In the rows, 128 means zero.
Which row each row swaps with, under one turn or mirror:
neve: [109 110 143 117 129 148 127 113 128 139 130 110 104 128 133 108 152 164
 115 132  86 115 117 138 160 117 114  97 141 116 141 124 111 117 125 123
 156 142 101 101 137 144 131 108]
Paf: [158 144 170 122 112 132 107 131 140 112 141 124 126 112 136 126 162 128
 109 108  98 118 139 122 129 147 103 119 143 119 139 165 123  97 124 163
 143 166 116 143 153 144 158 113]
suv: [129 147 113 118 106 136 152 110  94 114 105 119 131 131 121  89 120 172
 116 128 100 102 138 126 149 121 154  83 129 117 129 155 129 120 131 116
 147 132 122 111 161 112 163 117]
Tik: [159 145 108 165 131 133 127 155 111 121 150 126 127 125 126 126 152 156
 101 116 135 106 168 148 152 176 148  97 130 101 119 131 114 121 149 157
 142 137 138 156 127 107 138 111]
Sur: [ 98 148 125 134 121 138 132 109 145 120 112 131 168 102 158 105  95 147
 130 130 139  79 135 132 124 131 141 110 138 143 148 153 139 127 145 116
 128 109 142 100 153 103 148 131]
muzel: [129 158 118 141 145 135 110 108 131 147 162  89 117 122 130 135 112 142
 113 131 130 134 162 165 125 147 135  84 116 105 157 144 132 122 160 157
 113 118  89 114 125 122 120 131]
Labol: [142 127 134 120 136 128 141 101  99 124 141 116 141 133 120 109 119 117
 114 158  88 126 119 134 160 112 150  87 115  86 152 139 107 133 113 122
 105 153 109 136 104 108 134 139]
Gupiz: [144 120 118 137 149 124 111 128 115 107 148  89 130 120 107 150 158 141
 102 146 116 132 121 139 134 142  97 107 140 118 137 165 116  89 127 135
 139 150 135 132 122 141 130 104]
mura: [130 129 127 170  97 139 152 134 157 129 134 130 139 123 132 146 134 112
 122 123 141  80 149 114 162 172 133 121 134 135 122 145 116 104  93 162
 132 109 140 145 142 125 119 121]
nidu: [135 148 142 162  94 132 124 134 141 161 169 120 128 128 135 130 154 121
 138 132 113  88 124 119 153 154 127  74 114 117 121 144 119 117  93 171
 114 134  91 157 125 107 140 147]
Leg: [126 156 144 123 135  95 155 107 130 116 149 130 160 124 133 123 106 135
 129 154 100  99 108 137 136 160 116 125 100 141 105 134 122 139 123 127
 116 132 115 125 153 125 146 186]
Ziv: [138 151 117 131 125 130 119 122 129 160 154 123 128 126 117  97 140 169
 151 137 117  82 103 117 139 155 109 114 104 146 168 121 144 133 134 146
 111 106  90 144 168 114 136 133]
kimud: [139 150 156 152 134 142 130 143 121 135 129 132 164 130 149 129 135 126
  93 130 148  95 117 148 139 123 123  96 107 118 150 138 125 126 142 159
 107 166 145 169  94  85 124 117]
dos: [141 146 129 102 153 124 136 100 114 102 129 124 129 137 109  88 120 160
 127 129  96 106  99 124 139 121 121 130 100 141 160 143 129 147 127 100
 127 134 118 121 149 110 141 130]
Duru: [131 152 125 109 145 124 135  86 102 135 139 102 132 140 112 105 115 159
 139 145 105 123 114 148 130 125 126 100 120 114 179 126 117 155 142 116
  99 129 120 129 125 108 130 127]
vule: [125 117 107 119 134 100 125 114 124  97 140 106 146 107 117 125 124 129
 120 142 101 119 135 139 138 154 115 101 134 121 111 172 110  86 108 120
 140 133 148  90 133 114 139 140]
nagub: [138 154 133 152  95 137 125 130 146 156 171 143 130 128 141 113 138 123
 139 138 110  79 116 118 148 170 126  79 110 111 130 133 123 128  93 150
  97 118  99 154 136  97 145 154]
lege: [120 106 134 134 141 121 124 142 143 135 158 132 118 116 140 115 153 139
 118 117 104 103 153 153 172 168 124 116 132 108 109 108  91 116 120 145
 154 137 133 108 120 114 116 138]
ludu: [141 111 100 165 134 135 130 124 152 118 135 124 143  98 133 132 129 129
 118 137 138  96 151 119 159 165 139 154 140 136 147 135 133 104 133 150
 151  99 120 124 158 144 118 114]
gek: [138 140 150  97 135  93 110 111 136 127 143 117 138 109 126  98 124 134
 132 115  93 127 159 156 125 152 117 103 118 116 135 159 123 100 151 161
 134 153 114 100 150 108 149 150]
gapo: [112 152 134 142 125 142 129 105 143 125 105 141 168 102 162 109 100 147
 124 130 151  86 122 143 128 125 133 108 135 144 160 146 146 139 154 119
 124 120 145 113 132  89 142 122]
lavuv: [108 142 126 186 130 145 120 115 123 147 141 127 158 149 108 122 141 128
  90 121 139 122 137 140 139 166 128 113 106 119 148 149 130  96 145 165
 130 131 101 118 149 137 101 102]
mak: [133 150 116 124 130 117 113 108 124 141 161 119 130 115 125  95 140 178
 167 129 107  89 110 120 134 148 115 128 121 150 161 127 137 145 133 128
 123 109  97 128 161 112 147 141]
luf: [124 146 132 129 111 157 125  99 143 125 125 116 126 101 149 121 128 149
 126 141 118 111 141 120 142 117 138 120 159 145 163 145 156 135 155 123
 152 109 100 111 152 150 129 111]
nofis: [105 148 128 136 117 144 128 108 148 120 105 139 168 103 165 106 100 146
 118 130 145  81 124 138 121 126 128 116 130 148 151 147 149 122 152 124
 128 112 143 106 146  96 143 126]
Boz: [149 143 146 123 111 132 154 137 115  96 130 133 141 115 130 107 133 138
 113 116 106  85 124  99 157 141 128 152 115 139 128 157 111 119  73 127
 133 146 135 139 153 123 141 130]
pap: [137 158 148 162 130 137 136 120 140 134 154 110 134 134 133 164 136 132
 105 157 126 111 106 135 126 152 101 112 119 137 122 137 137 123 141 157
 119 131  87 158 147 165 137 139]
lop: [114 154 139 145 124 135 129  97 101 103 141 156 172 140 121  83 127 133
 110 118  97 116 112 126 137 161 138 132 115 103 142 145 104 136 105 103
 113 144 129 108 142 109 134 131]
Veka: [136 138 127 180 122 147 123 138 171 126 156 127 119 132 133 153 136  98
  99 126 140 102 151 138 148 169 133  89 112 113 116 152 128 106 120 165
 130 120 111 139 124 117 120 131]
tuda: [135 150 154 159 130 143 139 142 132 139 118 136 166 124 150 128 129 129
  98 131 158  87 116 142 149 121 127  96 111 130 150 144 131 132 138 158
 116 159 147 164  97  86 124 111]
duro: [152 139 152 125 130 108 145 144 122 131 155 134 148 119 131 115 139 114
 116 135 112 107 152 136 181 144 148 108 105 117 125 133 107 140 122 156
 127 162 138 152  91  91 106 151]
pive: [137 147 153 152 142 144 134 153 116 138 135 116 159 134 134 132 142 129
  98 132 149  94 119 141 145 127 129  95 110 118 154 142 119 129 135 159
 108 167 142 178  98 100 122 111]

Swapped with Gupiz: vule
Swapped with Veka: dos
Swapped with gek: Paf
Swapped with lavuv: lop
Swapped with muzel: Boz
Swapped with suv: Tik
Swapped with ludu: Labol

Which row each row swaps with, under one turn or mirror:
R: [139 143  94 146 125 120 106 112 139 102 126 130 140  99 123 133 175 123
 155 110  83 131 166  99  92 143 130 108 159 178 141 151 136 126 138 124
 106 111 113 114 152 162]
S: [139 113  87 120 152 146 113 111 146 129 126 145 146  69 123 147 170 131
 147 147  95 144 148 114 111 139 122  98 129 155 165 162 162 143 136 159
 160 109 132 111 150 146]
X: [148 132  88 105 138 146 139 129 121 138 157  77 123 107 131 138 119 131
 143 119 120 146 152  89 153 114 110 103 143 130 154 147 120 120 111 125
 105  95 145 151 114 103]
Z: [112 127  94 140 160 185 121 142 102 123 142 122 124 102 151 148 134 125
 150 129 103 146 155 128 114 199 130 110 115 151  98 139 117 143 151 134
 136 122 146 129 154 131]
M: [137 120  81 113 112 146 127 162 103 128 127 111 146 111 122 133 119 146
 153 104 147 106 199  89 108 133 129 112 129 181 137 127 114 134 123 137
 111 115 128 143 132 143]
A: [117 135  86 157 160 141 133 150 149 138 157 111 122 117 127 138 144  82
 148 120 102 123 165 121 127 143  98 108 104 168 133 150  96 128 148 119
 135 117 123 140 167 126]
U: [120 121  76 107 176 145  90 127 137 157 119 142 125 123 120 147 131 133
 115 106 125 134 152 135 110 126 167 106 149 141 127 143 116 149 137 140
 138 132 139 125  87 102]
C: [118 137  86 107 126 109 118 185  98 139 148 127 117 119 120 101 144 121
 156 107 124 148 163 146 112 116 152 121 119 148 103 139 100 149 108 137
 130 120 130 130 124 137]
G: [123 129  81 126 138 128 105 141  96 113 108 128 112 109  92 154 139 113
 165 165 106 118 155 118 124 149 107 120 153 144 180 135 149 181 133 140
 124 133 147 136 126 141]
Y: [136 130  71 134 136 123 117 159  89  98 158 103 112 102  80 125 134  99
 128 149 110 133 162 126 108 135 117 142 142 129 151 122 122 172 127 151
 148 142 150 135 111 150]
K: [145 132  89 118 126 188 113  78 118 113 139 106 109  92 108 147 130 124
 150 130 114 163 151 117 124 138 152 118 138 139 141 153  87 123 104 137
 103 122 131 125 109 126]
N: [132 125  85 105 172 114 121 150 126 143 166 117 133 102 153 122 129 119
 127  95 123 147 151 180 125 155 131 121 162 143 116 133 135 146 123 140
 133 123 150 123 105 136]
L: [131 121  88 122 120 123 116 106 136 117 126 128 150 110 103 106 149 113
 131 116 117 132 163  60 123 107 137 118 137 150 107 137 151 108 151 127
 135 115 156 123 135 145]
W: [134 136  96 122 185 160 118  89 128 132 153 132 119 107 111 147 149 114
 135 160  97 185 145 152 122 101 120 125 143 143 125 149 130 150 148 132
 146 113 138 120 118 134]

Swapped with R: N
Swapped with L: U
Swapped with Z: A

Which row each row swaps with, under one turn or mirror:
Ror: [ 96 147 161 130 114 116 140 131 175 120 113 115 144 121 159 127]
niram: [ 95 150 136  97 166 148  86 151 136 119  99 127 134 107 148 121]
kud: [103 153 133 158 122 169  92 114 129 114  82 125 157  89 119 104]
Gebe: [ 91 138 163 127 135 123 132 135 180 119 103 107 146 103 164 138]
Gafo: [ 97 141 142 108 165 161  85 142 140 120  87 133 142  94 148 126]
sev: [139 132 101 157 123 156 123 134 135 101 116  84 138  84 145 101]
fatan: [142 128  97 138 121 146 124 139 127 100 132  93 131 103 154 108]
biraz: [ 95 154 141 111 168 160  82 139 149 130  97 130 143 110 149 119]
tadub: [104 155 122 160 126 171  84 107 128 119  97 119 158 104 122 107]
sise: [126 153 100 122 114 152 137 143 113 107 136  81 160 100 144 113]
fupi: [ 88 164 153 107 115 127 147 141 151 122 123 101 167 114 153 135]
peto: [131 127 101 132 117 153 147 142 134 105 133  82 161 104 151 112]
ser: [ 96 158 127 158 109 155  94 107 123 110  94 118 156 102 115 106]
gub: [ 99 143 148 119 119 131 158 143 172 123 119  98 167 118 159 125]

Swapped with fupi: sise
Swapped with fatan: Ror
Swapped with sev: Gebe

